A single turn carries every row of the set below to another of its rows. Some are shown first; where does it send the rows asked next?
J_16: [  8.3 -19.3   1.2  25.7   7.1  11.1  -3.4   6.6  -6.2 -17.4  10.9  -4.3
   9.8   7.6   3.0  -4.0  -5.0  13.7   3.5  -0.8  17.2  -1.4  -1.9  -4.2
  11.1   3.4   4.4  -0.2   5.2  29.9  10.0  23.7   0.0  -9.8   9.0  23.1
 -19.3  -9.0 -14.2]
J_455: [ 32.4 -17.4   8.1  26.0  -0.3  23.7  14.7   4.2 -11.9   0.0 -13.1  -4.2
  15.7   7.8  -8.0  -9.8   3.2   1.5  18.6   2.4  21.3 -18.8   8.0  -6.1
   3.3   5.7  17.7 -14.0  15.8  -2.1  -3.5  24.4  -7.3   9.2   6.7   6.0
   8.0  -6.2  -3.5]
J_993: [ 23.2 -30.0  14.0  17.3   1.2  14.4   0.0   5.0 -16.2 -24.3  -2.6  -6.9
  13.2   2.0 -10.6  -2.8  -3.6   5.5  15.3   0.9  13.1  -8.1  10.8  -1.2
  -1.1   4.0  11.6 -16.6  20.9  -3.6  -8.0   1.2  -0.7   4.0  16.9   6.6
 -11.2 -16.0  -2.1]
J_329: [  6.6 -16.6  24.1  36.8  -5.4  16.0   8.3  -1.3 -15.7   7.3  -5.0  -7.1
   0.2   2.1 -14.5  -8.9   5.4  -4.0  10.5  -2.7  18.6 -13.5  -7.0   3.1
   6.1  20.4   8.6  -7.7  10.8  16.2  -6.4   9.9   4.9  -7.9  -6.7   2.9
   1.2   9.7   0.0]
J_271: [ 15.3 -10.7 -15.1  13.7  -0.8  27.0   3.5  -2.4 -16.5   1.2   0.9  -5.7
  23.2   4.3   3.3 -13.2  15.8   1.4  13.7 -15.8  17.9   6.0  -4.6   4.0
  16.6  -2.9   4.6   0.8  -5.5  10.9   6.2  12.8   1.1   0.2   1.5  14.2
  -2.6  -6.9 -26.4]
J_225: [ 14.3 -16.5   8.6  32.8  -0.7  11.2  -3.4   1.4   2.5  -1.3   1.4   1.6
  15.5   3.0  -7.9  -4.3  -6.8   7.9  25.6 -13.1  20.8  -5.6   0.4 -11.3
  17.3   2.1  -4.3 -12.9   4.9   4.3 -15.5  16.8 -11.3  -2.8 -16.4  -7.7
  -9.8 -11.3 -28.7]
J_743: [ 16.6 -22.7  18.2  15.8  -8.4  -0.2   4.4  -9.8  10.0  -9.3  -0.4  -6.2
  19.4  -9.3   1.6   3.2 -13.2  -0.2   9.3 -13.2  28.3  -5.4  -5.9  -3.0
  15.8   2.3  -4.6  -4.0   7.2   4.7 -14.2  29.1  11.5  17.3   1.1   0.7
  -9.6  -0.6 -14.4]
J_257: [ 26.2  -2.6  -3.6  25.9  -5.6  13.8   2.7  -3.1  -6.1 -22.7   1.4 -11.5
  10.8   5.0  -4.7 -10.6 -25.7  -1.3   1.5 -12.4  14.6   0.3 -21.5   5.1
  14.2  15.6  20.2   1.9  -2.0  11.7 -12.1  13.9  -5.5   2.4   6.0  -9.2
 -13.0  -1.7   2.6]
J_489: [ 15.1   2.5  -6.9  29.3  -5.9  15.1   4.3  -4.7  -6.6  -4.1  -6.3  -6.5
   5.9   0.6 -10.0 -13.6 -12.3  -3.6   8.3 -21.8  19.5  -6.9 -16.4 -13.1
   9.7  17.0  14.1  -3.1   2.4   7.6  -9.9   7.8 -19.5  -4.0  -3.8  -9.1
 -23.9 -10.2  -2.4]
J_655: [  1.4 -19.5  15.1  20.1  -1.2   9.9   8.8  11.2 -14.0 -23.9   2.1  -8.2
  13.1  -5.2 -14.0   2.5  -3.1  13.9  10.9   0.0  26.8  -4.8 -19.7   7.4
  10.9  11.5  10.4 -13.0  16.2   0.7 -13.2   0.4   7.5   4.0  12.1   5.2
 -12.3  -8.6   0.8]
J_675: [  8.4 -21.1   5.9  22.4  -7.9  -0.9   6.9  -2.4  -6.9 -32.6   2.1  -5.1
  33.2  -1.7  -0.4  -1.1   4.7   8.0   5.8 -21.8  17.1   5.2  -7.1 -24.1
  -1.3  -3.3  11.0  -4.2   8.7  15.5   1.6  16.8   6.6  -1.4  -6.8  13.3
 -12.9  -1.3  -7.1]
J_448: [ 13.8 -25.0  -4.8  28.9   4.6   9.1  -4.4   4.4  -5.6 -27.8  -4.4  -7.9
  27.4  -0.6   6.8   7.2   4.2   6.9  17.0 -17.5  14.1  -1.5  -8.7 -21.3
   5.9   2.2   6.3  -2.8   9.6   7.6   9.2  10.1   4.0 -19.5   3.5  -0.7
  -7.3  -6.2 -17.3]
J_600: [ 28.7 -18.6  12.6  26.2  -8.6  24.7   9.8   1.4 -22.2  -7.8  -4.5 -14.4
  13.6   2.6  -9.9 -10.2  -5.0  -5.8  20.3  -2.9  12.4 -11.9  10.4  -0.9
  -7.1   7.8  13.6 -14.6  18.2   0.9  -8.9  29.6   7.5  16.1  -0.7   6.0
   0.6  -2.6  -6.6]
J_690: [ 22.9   0.7   4.9  33.4 -10.7   8.1   3.5  -9.2  -1.2  -7.4   8.1 -11.8
  15.4   2.7  -9.3 -19.0  -1.2 -10.4   0.8 -11.6  14.0  -6.7 -12.4  -3.0
  11.7  18.2  13.8   7.9   8.1   8.5  -4.7   4.5 -15.2  -6.6  -3.5 -13.8
 -14.4  -0.1   2.5]
J_259: [  4.9 -23.5   8.8  40.6  -4.2  10.1   9.8  -4.9  -3.7 -10.5   5.5   6.7
   7.5   4.0  -0.8 -22.2   3.6   0.0  17.9 -14.6  11.0 -27.5 -12.5  12.3
  13.5   2.3  -4.0   3.0   1.8   8.3 -11.5  22.7  -6.2   3.8  -5.4   5.4
 -11.9  -0.7 -19.1]
J_997: [ 15.4 -22.0   1.1  20.6  -8.6  17.5  11.6  -8.8 -13.8 -10.2   9.2  -8.3
   7.7  -0.9  -1.1  -8.0  14.8   6.1   2.5 -17.2  12.0 -13.9  -6.1   7.5
   5.7   0.0   6.4   3.9   0.1  31.9  -4.1  28.5   8.5  -2.1   9.5  20.1
 -13.1  -2.3 -23.3]
J_594: [  2.4 -24.4  -2.3  37.9  -8.5  18.3  -0.1   0.4 -19.5 -17.7   5.4  -7.1
  18.1  10.6   3.6 -15.3   4.5  -8.5  11.9 -23.0  14.7   4.6  -2.6 -15.5
   9.4   6.7   1.6   4.9   3.1  22.0  11.5  10.3  10.5   5.3   4.0  10.9
  -4.6  14.1 -16.2]
J_529: [ 16.6 -10.2  15.5  30.2   0.6  29.6  11.1   0.2 -11.8 -15.0   4.0  -3.7
  10.1   5.6 -10.0 -15.5  -3.2   9.8  18.8  -2.3  11.8 -11.5 -13.2  -3.4
   7.0   7.3  19.5 -21.4  15.6   3.1  -2.9  20.8 -11.3   6.5   7.8 -14.5
   6.9 -14.8 -17.7]
J_503: [ 16.4 -19.8   3.1  12.0  -3.7  -1.2   9.4  -4.6  -3.6  -8.3   7.8  -8.8
  32.8  -5.9  -9.9  -3.6  17.0   4.8   8.2 -19.0  17.0  -1.9  -2.2 -13.3
  -4.9   3.4   3.3  -0.5   3.2  18.7  -1.2  37.1   6.3   2.7   4.3   3.7
 -12.7   0.4 -15.1]
J_387: [ 19.6  -7.9  -7.5  24.3  -7.9  26.3  12.9  -0.9  -9.9 -12.8  -6.3 -12.9
  31.3  -3.6  10.3  -5.1  10.9   1.1  13.2 -24.5  24.3  -5.8 -11.8 -16.0
  17.1  -5.5   5.0   0.4  10.5  12.1   2.3  19.4   4.2   8.2   0.6  10.9
   7.7  -4.1 -23.1]
J_538: [ 10.7 -14.7   6.7  21.1   1.0  23.3   9.4  -6.5 -20.6   2.6 -11.6  -1.6
   5.1   0.6  -6.6  -9.3 -21.0   3.9  14.0  -6.6  24.1   3.5 -11.1  -1.3
  13.4  13.4  20.6 -16.4  -6.8   0.7  -1.3  12.5   7.2   8.6   3.6   6.9
   4.5  10.5   0.0]
J_17: [  1.4 -21.7  18.5  40.2  -1.7   6.7   6.9 -14.1   5.6  -2.3   6.5   3.6
  14.6   8.4  -5.6 -13.4   2.3 -11.9   3.9 -16.3   8.6   0.8   1.1  -9.4
  13.7   8.2   0.8  -4.9   2.2  -5.0   3.8   9.2  -0.9  -4.2   8.0  -0.9
 -15.3 -10.5 -21.5]
J_439: [  6.4 -16.7  13.2  31.6  -1.8  10.8   4.4   2.2   2.3 -18.1  -7.9   1.2
  15.1  14.0   2.9   1.2 -21.8   4.4  -0.6  -7.9   8.7   7.6  -9.7  10.8
  18.0   2.6   2.6  -6.0  -0.2   3.9  -6.0  15.7  10.6   3.7  -0.1  15.6
 -17.0 -15.6 -13.0]
J_691: [ 26.6   0.5  -3.4  17.2 -19.3  19.6  -1.6  -1.7  -7.8  -9.1   1.7 -13.5
  10.0   0.7  -4.1  -5.7 -12.7   2.2   2.3 -17.4  17.3   1.4 -15.9   0.2
  14.2  13.4   8.8   9.2   6.0  -0.7  -8.0   3.5  -4.7  11.1   2.8 -12.2
 -24.6   2.7  -1.3]
J_796: [  7.1 -18.8   0.9  16.9   5.7   9.3  -3.8   1.5  -9.5  -6.5  10.4  -8.6
  27.2   6.2  -5.1 -14.5   9.2  -5.4   4.0 -12.8  13.1  17.7   7.8 -13.7
   9.1   6.3  -4.2   0.5  -1.5  15.7  11.2  13.2   5.2   1.8  13.3   7.1
 -12.5   2.6 -16.1]
J_353: [ 13.0 -23.7   6.3  26.7  -3.9   6.3   6.8   9.7 -16.8 -15.8  -3.9  -9.4
  21.7  -5.2 -16.0 -20.6  -2.4   4.9   2.9  -1.1  18.8  -9.1  10.8  -9.9
   1.1   2.4  12.2 -16.8  26.7  -8.9  -4.2   7.2  -2.1   8.7  10.4   9.0
  -7.2 -14.8  -6.6]
J_624: [ 15.1  -4.8   0.6  29.9 -15.3  15.4   3.3   2.1  -1.5 -15.1   8.5  -5.0
   0.4   7.3 -10.7 -17.3  -2.1  -0.2   2.9 -16.9  27.2 -11.4 -21.7  -3.5
  10.6  12.5  14.3   5.5  11.1  12.6 -15.9  11.9 -16.9   1.3   5.9 -14.5
 -16.1  -5.1  -4.5]
J_897: [  0.1 -20.4   9.8  20.8  -1.8   7.4   0.3  -2.6 -21.3  -4.7  -3.4   0.6
  12.6 -12.8 -15.1 -19.3  -2.9  13.8  13.6 -16.1  11.4  -8.5  -6.0 -10.5
   2.4   8.9   2.8 -12.8  13.0  -9.6   0.3  -6.1  -8.0   3.3   8.1  -4.5
 -16.2  -3.0  -3.2]
J_834: [ 13.8 -21.5  -0.5  34.8  -5.5  18.4   7.1   2.1  -9.5 -17.6  -0.6   1.1
  15.9  15.2  10.0   3.1   3.1  10.9   9.2 -10.0  21.1  -4.5  -6.5 -10.7
  20.6   4.0  10.1   6.3   0.5  25.8  14.0   6.2   1.9  -1.6   5.0  24.1
  -8.6  10.0  -7.6]
J_658: [ 24.9 -16.4   8.1  25.6 -10.5  27.9   9.2  -9.0 -13.9 -21.5   1.5  -7.9
  15.0   0.8   6.7   2.5  11.6   6.9  20.8 -28.8   8.9 -14.7  -6.1 -13.2
   5.3  -4.2   3.9  -0.8   7.4  29.2  -6.9  19.9   0.6   1.0  -2.0  11.2
  -5.4  -2.4 -20.5]
J_123: [ 18.7 -14.8 -12.2  15.7   7.0  15.4  -6.0   5.4  -7.7 -10.6   2.1  -5.2
  25.9  -0.1   3.4   4.3   1.9  14.6  26.0  -8.6  19.4  -1.2  -8.5  -3.9
   1.9   1.6   5.8  -4.8   4.6  12.8   5.9  31.8  -1.7 -11.8  -4.6   4.9
 -10.3 -14.5 -21.1]
J_553: [ 25.8  -6.2  25.8  15.8 -12.3  19.5  12.6  -5.1 -11.2  -5.4  -7.9 -12.3
  23.5  -4.3  -4.6  -7.9  -2.4   9.9   1.5  -3.4   1.6  -8.6  -7.1   4.1
   5.0   7.4   7.2  -8.3  20.3   0.5   2.3  17.1   4.4  20.1   2.0  -5.1
  -2.6  -0.6  -2.7]
J_417: [ 14.3 -33.4  -2.3  29.7  -3.5  17.9   5.3   6.3 -26.9  -0.6 -13.7  -6.2
   5.3   3.2 -11.9 -10.3  -3.6  -4.6  12.5  -6.7  21.6  -8.4   6.4   5.3
   3.9  12.8  13.2  -8.4   7.5  -6.8  -6.0   5.2  13.4   1.2  15.8  12.8
  -0.1   4.2  -2.7]
J_81: [ 18.3  -1.9   4.6  19.1  -9.7  12.1   7.0  -4.7  -0.9 -15.4  -3.6 -17.8
  10.2  -0.3  -6.3   1.2  -7.2 -15.3   2.8 -16.5  24.8  -2.2 -22.4   1.0
   9.6  21.2  10.3   4.5   6.9  12.3 -16.7  10.5   0.7   4.0   5.9  -7.6
 -22.1  -5.2   5.5]
J_15: [ 11.7 -27.2   8.1  30.4 -10.0  13.9  10.8   0.1 -24.0  -3.0  -3.4   1.6
   4.3   8.3 -15.7 -12.3   2.9  -0.2  13.8  -2.3  27.0  -9.9   7.6   3.2
   0.2   7.5  20.6 -10.1   9.5   0.9  -8.3   4.2   2.0   1.4  -0.1  25.9
  -6.2  -0.8   3.7]
J_236: [ 18.5 -15.5   1.1  24.9  -4.9  17.7  16.4  -5.7  -6.1  -7.2   4.2  -2.5
  25.6   4.0   1.4  -3.1  -2.4   0.6  19.6  -9.4  14.7  -2.9  -9.5  12.9
  28.5   3.5   1.2   0.1 -11.7 -11.0  -7.6  10.8   7.7  18.4  -1.3   6.8
 -14.2   6.5 -17.9]

J_81 -> J_690
J_225 -> J_439
J_993 -> J_15
Now these:
J_655 -> J_329
J_834 -> J_658
J_997 -> J_503

A single turn carries every row of the set below to another of its rows. Some are shown first; where does it send the rows asked next?
J_653: [ -8.6 -15.1  17.6   7.1   2.2  -6.4 -12.1  -8.4  -1.1 -11.1 -10.5 -10.0
 -12.8]
J_210: [ -7.0  -4.2   4.6   8.0 -13.8  -6.8  -8.5   5.5   4.5  -8.1 -18.2 -12.4
   3.2]
J_196: [-10.9 -12.3   1.6 -12.6  -2.7 -10.3  -1.3  11.0  10.1   2.2  -7.6 -25.5
  -6.3]
J_435: [ -1.2 -10.8  -3.1 -12.4   9.3  -5.0   1.5 -14.9  -5.0   6.4  -5.7 -14.4
  13.9]
J_540: [ -3.1  -1.5   0.2   1.7  -0.1 -16.3  -6.1 -18.3 -18.9  -5.3  -2.2 -12.6
  -0.1]
J_615: [  9.9 -13.7  -8.3   5.7 -13.5  -0.5   1.0  -0.5   9.8   5.6 -11.3  -3.7
   2.1]
J_172: [  2.6 -15.8   3.5  12.4  -9.6  -6.5  -9.8  10.8   4.8   1.0  -2.4 -12.0
 -16.1]
J_282: [  5.3 -12.4 -18.8  15.0   0.8  -2.9 -14.6  -8.3  -4.0   3.6 -16.4 -13.2
   2.6]
J_350: [-15.5  -4.0  -0.5 -10.0   7.0   1.3 -15.4  -7.1 -10.5 -11.9  -6.3 -21.6
  -9.4]
J_703: [ -0.8  -9.9 -14.5   9.5  -1.7 -15.5  -3.9  -1.4 -16.2   8.1 -20.1 -13.0
   6.2]
J_326: [ -8.2 -16.9 -19.3   4.7  -3.8  -2.6  -2.0   4.9 -14.4  10.1 -11.8  -1.6
 -13.0]
J_229: [-10.2  -7.5  -4.6  -2.5  -2.9  -5.1  -3.2 -11.8 -18.1  -3.6   5.5  -1.8
 -19.0]
J_677: [  8.7 -24.0   4.9   3.9   2.3   0.6  -2.7 -14.2   4.0   1.9  -3.2  -1.8
 -14.5]
J_995: [ -0.7 -11.6   6.3  -0.3  -2.1  -0.7  -1.4 -20.0   4.4  -6.7 -19.9  -2.9
   4.4]
J_166: [-15.4 -15.0  10.4 -15.9   5.6   4.1  -1.4  -5.5   1.8   5.6 -16.4 -18.3
  -5.1]
J_274: [ -0.1 -15.7 -12.2   3.5   6.0 -18.4  -2.4 -13.8   3.8  -6.3   3.9  -3.6
  -5.1]
J_992: [ -3.4  -0.1   1.6 -14.7  -9.7   3.8   0.7   3.9   6.7   8.1  -9.4 -21.0
  -3.4]
J_877: [  6.4 -12.0  -9.7  -6.3   6.5  -6.8   6.0   6.5  -2.4  20.0  -6.2 -12.1
   1.3]
J_842: [ -8.0  -5.0  -7.0  -3.5   3.9  -0.7 -12.2  14.1  -7.2   2.2  -7.3 -19.5
 -22.6]
J_26: [  4.2 -11.7   5.6 -13.0   4.5   9.5  -4.8 -13.8   1.0   9.1 -12.3 -23.6
  -7.0]
J_299: [ -3.5 -23.7   4.9  -9.7  11.5  -5.0  -7.8  -7.1   4.2   3.3 -11.0 -27.8
  -9.8]
J_454: [-10.0   1.5   0.9  14.9  -3.4   4.7 -12.6   0.4 -11.8   9.1 -17.1  -4.7
  -4.4]
J_634: [-15.3  -1.1   7.1   3.2   1.5 -10.8  -1.5  -4.7  -4.2  -0.8   3.4   4.3
 -12.6]
J_324: [  8.4  -9.0  -4.0 -10.0  -3.6  -4.3  -5.1   2.9   8.4   6.4  -4.0 -31.1
  -7.7]
J_626: [  1.5 -12.1  -1.0  -9.8  16.9  -5.0   0.5  -1.8  -6.4   9.9  -3.9  -9.6
 -22.2]
J_78: [ -8.9  -6.6  -6.9  11.0  -9.4  -1.4 -14.8   0.6 -22.8   5.6  -5.4 -15.3
  -4.4]
J_459: [  4.0  10.3  -3.7   3.7  -1.1  -6.5  -7.6 -18.6  -4.7  -7.6  -6.4  -6.0
  -5.2]
J_545: [ -1.3 -10.9 -12.2  -4.7   5.6 -19.3   7.4 -13.9 -11.0  -1.0  -8.7   0.7
  -8.3]
J_631: [-14.1 -24.0  -7.9  14.4   2.7  -6.9  -7.8   5.4  -3.7  10.7  -6.0  -2.2
  -5.4]
J_562: [-11.0  -3.7  -8.8  -5.7  -3.6  -0.7 -10.8   0.5  -6.6  -2.0  -8.3 -24.5
  13.8]

J_299 -> J_196
J_653 -> J_210
J_78 -> J_540
Now these:
J_562 -> J_435
J_282 -> J_274

